Some points, one per row:
[ -1 -12   4  -5  -4   5 -20 -18 -16  -3 -27  -8  -6 -29 -26  -2 -33  73 -26   3 -17   0 -20  -6  -5 -18 -16 -48   3 -42  -4]
[  3  -9 -11  -6  -6  -4 -21 -27  12 -10 -16  -9  -4 -32  -9 -18 -13 -53 -14   1  -4  -2   2  -2  -4 -16 -15 124 -28 -40 -23]
[  5  26   0  37  47  -7   8  19 -28  27  62  -7 -15  29  14 -31  40  38   5   1  31 -14  41 -16   5  34  36  48  70  30  17]
[  6  -3 -11 -13  12  -9 -14 -19 -27 -24 -36  -1   0 -21 -19 -20  -5 -61 -27  28  -6  -5 -15   0  13 -23 -17 -26 -10 -10  17]
[-18  36  21   7 119  34 -26  59   2  78 -56  12  -7  90  41  40 -24 -43  39  24   8  -5 -12  16   3  62  -8 -13  27  96  55]
[ -3 -14  11 -11  16 -11  -4 -26  -3  -9  43  -6  -6 -12   2  42  10  11 -14  25 -11  -3   7  -9  15 -11  -6  17   3 -17 -16]
[  8   6   2   8 -12   8   2 -34  -9  -6 -26  10  73 -25  14 -35  19 -58 -27   3   5  20  -8  13 -16  28  -7 -18   5   8  -3]
[-18  -7 -14 -17 -15   1  -2   3 -34  -9 -19  -9  -7  -9   2  -5   4 -66 -17  38 -14   2  -4 -10 -11 -14  -1 -50   0  62 -13]
[ -7 -13   9 -14 -10  21  20 -22 -10  19 -25   5  22  16 -14 -24 -30  17  -7  40 -17  -2 -43  -2   8 -15  34 -52 -24 -73 -12]
[-13   7  -1  -6 -25 -12  17 -21 -22  -4  29  -7  -5 -32 -18  11 -30  39 -10  19  -7  -2  16 -14  -2 -16 -13   4  -4  57 -26]
[ 22  29  -6  57  70 -18  36  73  25  46  67  -3  53  -3  97   2  45 -53  29   5  36 -18  29  33   2  12 -16 -53  -2   5 -30]
[ 11 -12  -4  21  -3 -14   2  35  26 -15  -3   5   5  30 -14 -31 -18 -33  51 -15  30 -12 -19   7  -4   8 -17  15 -26 -10 -27]
[ -4 -14  12 -14 -25   8 -21 -19 -29  10 -38  -7  -5 -29 -21   3 -16 -34 -21  -8  -6 -18 -12  11  -7 -15  14  27   2 -50 -24]
[  1  31  13  53 -15   7  25  -9  36 -11 112  43  12  35  -3   1 -11   1 120 -14  40 -10 -22  41  -5  30   4  37   9   1  45]
[ 25  28  15  64  82  24  33  -7  13 -29  32  18  -4  47  88 -13  45  88   6 -20  77  27  75  -9  30  61  17 127 115 -21 102]
[  2 -16   1 -14  34   6 -14 -32  24   5  70  -7 -21 -37 -17 -21  -8 -36 -21   1 -13  -4   1  -9  -4 -22   3 -51 -19  38 -26]
[-13  -7 -13 -11  23 -11 -17  -6 -32 -31 -16 -10   2 -15 -24   4   7 -24 -14 -19 -15   4  14  -2   5 -19 -19 -27   0  32  -3]
[ -9 -16  -1  21 -10   8 -14  16  43 -28  51  20 -16 -36 -24  -7 -32 -62 -13 -43  -3  26   7  11  20 -21  -7 -57  -2  -4 -27]
[-17 -11   0 -16 -19 -13 -18   1  -5  15 -20  -9  -7 -22 -10  27 -33  34  -2  50  -6  13 -13 -11 -12 -26 -24  79  -1 -11 -23]
[  2  -2  22  12 -11  -4  14 -33 -25  -2 -33  -5  -8  24  -1 -17   1  67  14 -34   4  12 -24   3 -10  21  -3  25 -26 -57   1]
[-18 -14  -2 -16  -2 -12  26   7 -23   6 -33 -11   7 -22   0 -15 -18  70  -2  -8 -10   3 -25  -4   2 -11  22 -53   0 -63  32]
[ -3 -12 -14 -17  26  10 -21  -2  -2   6 -27  -3 -15   3 -12 -27 -11   8  -1  42  -9   0 -18 -16 -10 -14 -13  80 -12 -65 -29]
[-10 -14 -12 -14 -29 -11  18 -27 -31   3 -24   2 -18  -8 -21  66  60 -55 -17 -29 -13  -3 -12  -3 -12 -10 -21 -56  -9 -48  -7]
[ 22 -14   0   3  -9 -23  -9   6  40 -39  -6  15  60  14  17 -17 -27  18  31 -20  62   0 -14  -5   7  49 -28   9 -12 -40   8]
[ 49  25  11  79  69  -9  36 127 -27  16 -22   0  85  95 123 -28  63  89  23  44  57  13  44  29  -8  -2  32  15  12  50  20]
[-17  -6 -15 -12  -6  16 -26 -35 -33  32 -17   3 -11   4 -20 -31  17  44 -19  10 -14  -2 -15   0  -6 -12  10 -48   1 -61 -24]
[  3  11  -1   0 -25  -1  23  30 -22 -25  47   3   0  27 -19  -8  27 -68   9  -6   5 -17  30  -6 -19  10 -30   2  43   5   2]
[ -8 -15 -15 -15 -25   1   0 -15 -23 -41   2  -9   5 -19  15  19 -23  -9  -6 -12 -18 -10   3 -12  29 -16  -9 -32 -16  25 -29]
[ -7  -9   5  -5 -30  -6  -5  17   2  32 -47  -4 -23 -11 -17 -13 -20  61 -21  18 -13   9 -21  -3  -9 -24  15  32  -2 -70 -13]
[  2  -6 -16 -13  -6   2 -13 -10   3 -33 -46  -9  -4 -27  -1  24 -19  20 -14   0 -15  -2  -7  -6  -3 -22  -8 -32 -21 -49 -14]
[-14  -9 -15 -16 -18 -17 -20 -27  17 -30 -18   3  -8 -34 -13 -12  36  18 -10  37 -17 -12  -9 -12  11 -13 -14 -53 -10   9  24]
[ -5  -9 -14 -17  39  11  -9  -9  -2 -28   2   3  18  -6 -12  38 -14  33 -16 -11 -10   9 -15  10   0 -24 -13   3 -17  -2  23]
[ -1  10  24  60  49   3  21 109  43  25 -38  25  20  20  61   2  81 -18   3 -53  34  21  28  17  -9  13 -12 -36   0 -24 -27]
[  8 -12  17  -5 -25  18 -21   2  21  -4 -31 -10 -14 -36 -21 -20  35 -38 -19 -22  -5 -12   7   1  -6  12 -17  41  -5  73 -24]
[  3 -12  -6  -8 -25  -3   8 -12  30 -27 -29  -9  -6  11  -5   6  12  27  -9 -16 -13 -24   0   2  16  -7  -8  -3  -8 -38  29]
[ 19  -4 -15   5  -3 -21   8 -12  -1  30 -44  -2  51 -20  -9   7  20  24  29  10  26   9 -37 -17  20  42  -3 108 -24 -15  21]
[ 25  -2  24  25  -8 -13  -1  11   3  14  18  -4 -22 -17 -20  14  -5 -40 -11 -16  -9   9   5  -9  -8  28   6 -55 -27 -55   3]
24 more points follow, each with its number after it:
[-17  -1 -11  -8   2  -1 -24 -25  -8  28 -41  -8 -25 -27 -23 -29 -26  49  -9   4 -13 -18 -18  -6  -7 -19 -16  43  -5  66  -2] 0
[ -1  25   8 -10 -16 -15 -20 -34 -33 -17 -31  21   6   2 -17  20   8 -44 -13 -48   0  -8  54   6  20  35  49  17  38  -3  37] 1
[ -5 -11   3 -16  -7 -16  -2 -35 -11 -37   1   0 -14 -18 -21 -32 -25 -53  18  18 -13   8 -19  -4  34 -17  -2  56 -19 -14  -1] 2
[  6 -15  -6 -10  17 -13 -17 -16 -27 -24 -53  -5  -7   7 -11  -4 -16 -46  -9 -35  -9  21  -5  -2 -11 -21  -4 -20 -13  89 -13] 3
[ 28  -7  -8  -9 -29   3   2 -30  11 -19 -24   4   6  17  -7  48   4 -27 -18  10 -16  24   1  12  -7 -19  24  -3 -14 -22 -29] 4
[ -6 -15 -10 -12   8   3  11  -8 -28  17 -53  -8  -7 -14 -19  35   7 -53 -22  41 -17  -7  -6   0 -12 -19 -26 -18  -1   1 -30] 5
[-16 -10   0 -14 -17  -8 -24 -18   5 -33 -14  -9   1   4 -15 -27 -13  32   0 -51  -3   6   5 -11   3 -26 -18  33   7 -61 -27] 6
[-17  30  -1   1  50  -1  42  41 -13 -41  60   9  26  10  16  19   1 127  24  48  13 -24  16  54  -7 -19 -30 -52   0 -33 -29] 7
[ -8 -13  -9 -13 -29   7 -15 -30   4 -19  26  -9   0  10   8 -26 -23  47 -14  12  -5 -15 -13  -4   7 -17 -30 -35   3  63 -21] 8
[ 16 -10 -10 -15 -25  -6 -14 -36  -9 -21   1  -9 -18 -10   5  14 -32 -54 -10   8  -8  22 -33 -19 -19  -8   1 -31 -13 -63 -14] 9
[-15  41  20 -12  53  14  14  55   1   2  30  13  -6   9   3 -21  11  25  -2  43  -3  -1 -32  25 -15  43 -16  13  13 127  71] 10
[-16  -1  16  17 -26  -6 -13  13  -9 -33 -15  28   4  26 -22   3 -21  74 110  -4  16 -23 -25   9 -15  16  13 -58  18  -2  20] 11
[-18 -12  -4 -16 -23  13 -16  -7  46 -27 -27 -10  -3  44   1 -24 -25 -59 -13 -34 -10 -12  -9  -8   6 -18  44  -5  -8   3 -20] 12
[ -9  -3  14 -14   5  -8 -20   0 -28  -6   8  -4  -6 -19 -19  36  -3  26   9  58 -11   0   7  -5 -11 -23  -4  16  -4 -59   5] 13
[  9  19 -11 -11 -25 -12  39  12  -7 -33 -30   0  15 -35 -26  21 -10 -20 -15  39 -11   6 -16   2 -13  -7  -4 -26 -13 -57 -14] 14
[  6   7  19 -12 -24  -2  52  -9  19 -33 -36  11  61  41  19  -2  84  88  -7  15  12  16 -28  10 -20  42  45  40  12 -37 -29] 15
[  1  -1   6 -16 -17  -3  -4 -26  33 -29   7  -9 -26   3  -3 -19  -5  11   3 -12  -9  -6  16  -1 -14 -25   7  20   1 -17  -3] 16
[ 31   1   5 -13   4  -5  38 -12  67  -4 -48  -5 -12   3  -9  37 -15 115 -15 -23 -15  19 -26  20  -1  -9  -9 -52 -17 -23 -28] 17
[ 16   9  -4 -12 -21  -1   1   1   6  50 -58  -1   2 -27  -7 -33  14 -41   5 -21  -6  16 -15   2  34 -14  21  68 -17 -52  20] 18
[  7  39  47  59   8 -18  21 100  -2  55 -40 -11  38  38  95   1  46 -14  10  27  40  -1  25  28 -17  17  -1 127 -14  -5  -3] 19
[-12 -10 -11 -14 -13   1  17 -19  17  31  21   2  -9  -2  -7 -31  -3 -68   4 -41 -11  -5  -6  -4  -6  -1  -6 -10  18  71 -16] 20
[  5  -5  -7   6 -14  10  -2 -17 -23  14  -7   6  19   2 -25  -2 -26 -10   3  22 -11  -2 -19   0  -2  15  36 -49 -13 -32 -31] 21
[-16 -17  -3 -14 -14 -15  -6 -21  -3 -13 -23  -8  -7 -33   2 -13 -13  55  32  58 -10 -21 -13  -3  -6  -8  26  33  -8  41  -8] 22
[-11 -17  -9 -16  -8  11 -11 -28 -22 -28 -19  -9  23 -36   2  -9 -19  75 -21   8 -16   2 -28 -20 -15 -20   9 -11  -2 -30 -24] 23
Which two of these numbered points are nearest to each point below, looking only along the 8 directions in which the first points spread most? Their numbers follow each, nearest first.
[ 12   5   9  11  32   3  -3  12 -12 109  35  -1 -13  43 -13  30 -12  76  -2  41 -14  -2 -14   7  15  -3   9 -13 -23 -43  -9] > 13 21
[-16   5 -13 -15 -24  16 -19 -31  56   0 -49  -7 -12  13  -8   9  27 -62   4  25 -17  -8  -5  -2  -5 -19 -14  70 -12 -71 -12] > 18 2
[-15  39  23  -9  59  45  16  52  12 -32  15   5 -20  83  31 -15 -29  -8   6  24  28  -8 -28   5  27  82 -24  80  36 127  56] > 10 20
[ -9  49  -8  45  76  -7  59 104  65  28  33  -7  19  42  80   9  62  53   4  44  39  -3  18  27  -7  -4 -14  76   0 -65   0] > 19 15
[ 49  24  37  53 -25   1  84  89  -5   8 -31  30  27  46  58 -10  47 -63  27 -20 127  -6  58  17  88 127  12  45 -11  22 104] > 19 1
[  1  -1  -5 -12 -18   0 -15 -27   4 -34 -17  -2 -19   0 -22  14  -8 -56 -23  29  -6  -9  -2  -9 -16 -23   7  -4  -7 -58 -16] > 9 4
[-11 -15   2 -16 -21   7 -20 -28 -18 -31 -34   4 -15 -12 -14  -4  -9 109 -16  -5 -11  -1 -25   0 -17  -3  -4 -13  -4  -5 -25] > 23 17
[  3  -6 -12  -1  -4   4  -4 -15 -16 -36  -9  -6 -12 -25 -25 -19 -19 -65 -26   1 -17  11 -14 -13  -8 -19  19  55 -19  -6 -17] > 2 4
[-11  20   1 -12 -15 -15  15 -20 -14 -22 -25  -1  -7  17  15  -7 -18  99 -21   0 -13 -11  34  -4  14  39  16  50  40 -54  -2] > 15 6
[ -4   2   2   1  -5  -9  -7 -23  -3 -40  15   1 -23 -22 -22 -27  12  93 -15 -17 -14  -9  16  -1 -19 -13  15 -44  23 127 -29] > 8 22
[ 38  15   2  47 -20  42  10  19 -15  29  62  75   2  69 127  41  40 107 -20 -51  45  62  26  78  53  91  45  91  67 127 127] > 10 15
[ 12  -6   1   4 -25   8 -10  -7   5 -35   2  33 -21 -38   9  17 -23 -69  43 -42  58  -7   7   2  35  71   9  34  -8  95  -8] > 20 12
[-10   3  28  51  -6  38 -15  90  36   0  96  30   7  -9  36 -22  39  -3 -15 -16   5   6  -2   6 -14  14  52  44 -19 -34   2] > 16 13
[ -9  18 -12  -4 -16 -16 -18  -2 -26 -19 -14  -6   2   0  -6 -17   2 -28 -13   3  -4  13  -3  -8  -8 -25   0 -22  -1 -16  11] > 4 12
[ -6   3  -9   0 -30  -5   0 -13  35  -6   6  -8  22 -22   0  21  62  79 -14  28  12 -20  24 -17 -18   3  21 -49  31  73 -25] > 8 22
[  1   8  -5  -5 -29   1  10   6 -21 -20 -11  -8 -20  15  -3  11  -4 127   8  -5 -16  -1  -2  -3 -18 -25 -22 -50  -7 -72  32] > 17 23
[ -3 -13 -10 -15  33   7  15 -26 -19  41 -17 -11  -4  14 -22 -16 -26 -27 -24 -13 -16   2 -22   3 -17 -10 -26 -57 -11 116  -4] > 3 20
[  2  15  -5  11  42 -13  12 -33 -11  33 -19  37 -21  -6  44  21 -18  20 -17 -22  16  19  72  26  41  63 108  56  61  80 123] > 10 1
[ 15  26  -1  22  39 -19   8 -24  80  -1  -1  -8  -7  21  15  24  -6 -55  -8 -33  33 -13  50 -17  12  27  -3 111  67  24  27] > 1 2
[ 13 -10 -10  -6  -6  -9 -23 -35 -32 -30 -36  -8 -11 -12 -20  47 -19  34 -15 -10  -7  10 -18   3   0 -16 -28 -27  -3  55   1] > 8 3
[-17 -16  -2 -11  -8 -19 -15  11  15  17 -52   3  19  24 -24 -27 -24  53   8  -2 -10  -1   2 -17   0 -14 -17  17  -3 -56  15] > 13 6
